(in the rows, 128 means zero)
Named moves, each a turn or a mirror, and the order they were made in; the first pair answered:
move neso:
[103 132  94 110 110 155  80 124 124 151 120 139 131 117] -> [139 149 110 150 114  98 122 122 154 159 107 174 141 119]
[120 160 114 106 119 157 112  96 113 180 103 108 117  83] -> [146 171 129 134 119 114 137  96 134 185  94 128 123  84]
[131 139 135 130 120 109 142 127 107  91 129 131 118 131] -> [128 139 129 115 119 127 134 130 103  89 126 120 116 131]
move kis:
[137 132 125 117  84 121  71 130  94 148 157 130 130 129] -> [146 132 129 130  85 112  68 132 111 153 147 142 127 125]
[133 175 118 137 144 126 181 111 154 162 101  86 109 139] -> [129 180 115 133 145 130 184 108 148 159 105  81 114 144]
[ 94 162 124 106 130 128 127 108 119 180 141  86 130 105] -> [101 161 121 110 124 113 128 106 118 190 140 105 143 103]
[143 132  90 145 155 157 126 168 163 139 127 150 137 129] -> [133 128  93 132 156 171 127 167 160 130 130 132 128 133]
move finaf:
[135 167 100 134 119 118 153 104 114 166 101 115 132 121] -> [149 159 110 148 121 109 155 114 136 169  93 126 124 121]
[112 133 115 116 134 155 120 141 113 124 135 120 129 125] -> [112 139 120 116 121 140 125 128 101 131 137 122 144 124]
[124 100 143 117 126 115  91 106 142 134 114 121  98  98] -> [123 101 142 114 122 120  88 108 142 130 116 111 100 100]
[139 146 137 143 151 153 153 130 166 152 107  98  75 125] -> [120 152 127 125 146 172 147 119 146 156 113  82  81 129]
move Gaf:
[145 166 116 148 122 115 167 124 129 144 122 143 132 137] -> [122 137 135 109 100 120 127  96  77 126 142 119 132 132]
[130 134 123 127 115 114  94 127 121 109 121 150 116 127] -> [137 146 120 138 119 111 104 133 131 117 116 155 119 128]
[170 157 116 126 151 136 147 100 126 114 161 106 167 146] -> [161 132 123 105 144 153 116 107 112 104 168 101 156 140]
move bikot:
[126 128 144 123 127 102 137 110 122 114 138 127 131 120] -> [132 117 130 136 139 115 117 135 156 127 123 141 120 118]
[112 147  91 110  94 112 108  98  57 141 137 163 196 129] -> [126 126  69 124 121 161  58 163 126 156 122 184 162 114]
[132 101 139 110 130 129  97 142 126 114 127 136 115 107] -> [139 110 144 116 112  97 121 122 105 114 131 143 133 114]
Now pairs of rows:
Each pair is 2 to 3 moves apart.
[143 138 121 166 162 128 125 125 122 154 121 171 168 107] -> [120 149 106 143 157 152 125 110  92 160 129 144 171 111] | neso Gaf Gaf
[151 119 127 122 166 123 133 159 176 133 152 132 107 101] -> [152 113 154 117 163 106 151 137 160 112 159 117 105 108] | bikot Gaf neso
[116  94 181 120 113  91  88 106 138 124 118 102  90 105] -> [139 144 143 161 149 104 142 136 187 163  91 123  89 112] | Gaf neso Gaf
[122  60 187 101 115 114  85 125 119  70 151 121 116 110] -> [140  75 193 133 141 116 126 147 172  67 133 125  85 123] | neso Gaf kis
[138 140  85 143 112 111  80 117 116 171 105 176 182 100] -> [142 139  82 146 123 121  72 133 135 168 101 177 173  98] | neso Gaf finaf
[116 137 103 111  98 132 127 113  67 117 153 154 159 127] -> [152 125 116 153 110 100 117 141 126 123 134 197 149 113] | kis finaf
[153 115 167 151 116  69 150 149 132  90 150 173 159 146] -> [150  96 154 152 139 109 117 188 167  96 142 178 133 140] | bikot bikot bikot
[107 183  99 109 162 187 160 141 107 169 138 109 144 136] -> [143 197 129 146 156 109 194 123 130 166 134 143 158 138] | Gaf neso
[147 131 142 144 144 108 194 140 121  90 157 139 155 159] -> [111 106 123 101 141 174 146 150  95  85 167 110 132 153] | kis neso
[157 112 134 161 130 103  58 168 176 159 112 174 137  89] -> [154  99 149 155 145 132  70 177 197 144 110 140  97  96] | kis neso
[161  80 171 148 129  93  97 174 175 103 144 178 122 123] -> [167 134 127 178 152 114 151 184 199 137 123 176 127 135] | neso Gaf
[109 151  72 120 128 162  98 123 102 175 125 120 154 113] -> [142 141 126 150 106  72 112  97 114 158 125 153 166 101] | neso Gaf finaf
[ 91  82 101  93 122 146 118 158  99 115 164 118 147 134] -> [116  86 136 121 109  73 147 136 101 109 160 143 165 132] | neso Gaf
[122 102 138 109 106 131  77 138 121 110 139 133 108 104] -> [152 143 121 153 120  96 121 146 153 141 111 165 131 112] | bikot bikot Gaf
[121 106 171 123 147 168 127 145 170 102 122  84  54 129] -> [137 164 170 148 115  69 193  78 115 131 123 108 126 137] | finaf finaf neso
[135 161 143 144 114  83 215  88 129 109 127 116 141 142] -> [107  74 147  89 119 167  84 141 144  79 142 105  94 116] | Gaf bikot bikot
[145 150 104 134  81  82 122 104  73 172 150 164 193 124] -> [167 149 148 164 101  50 167 110 115 153 139 160 164 132] | finaf finaf Gaf
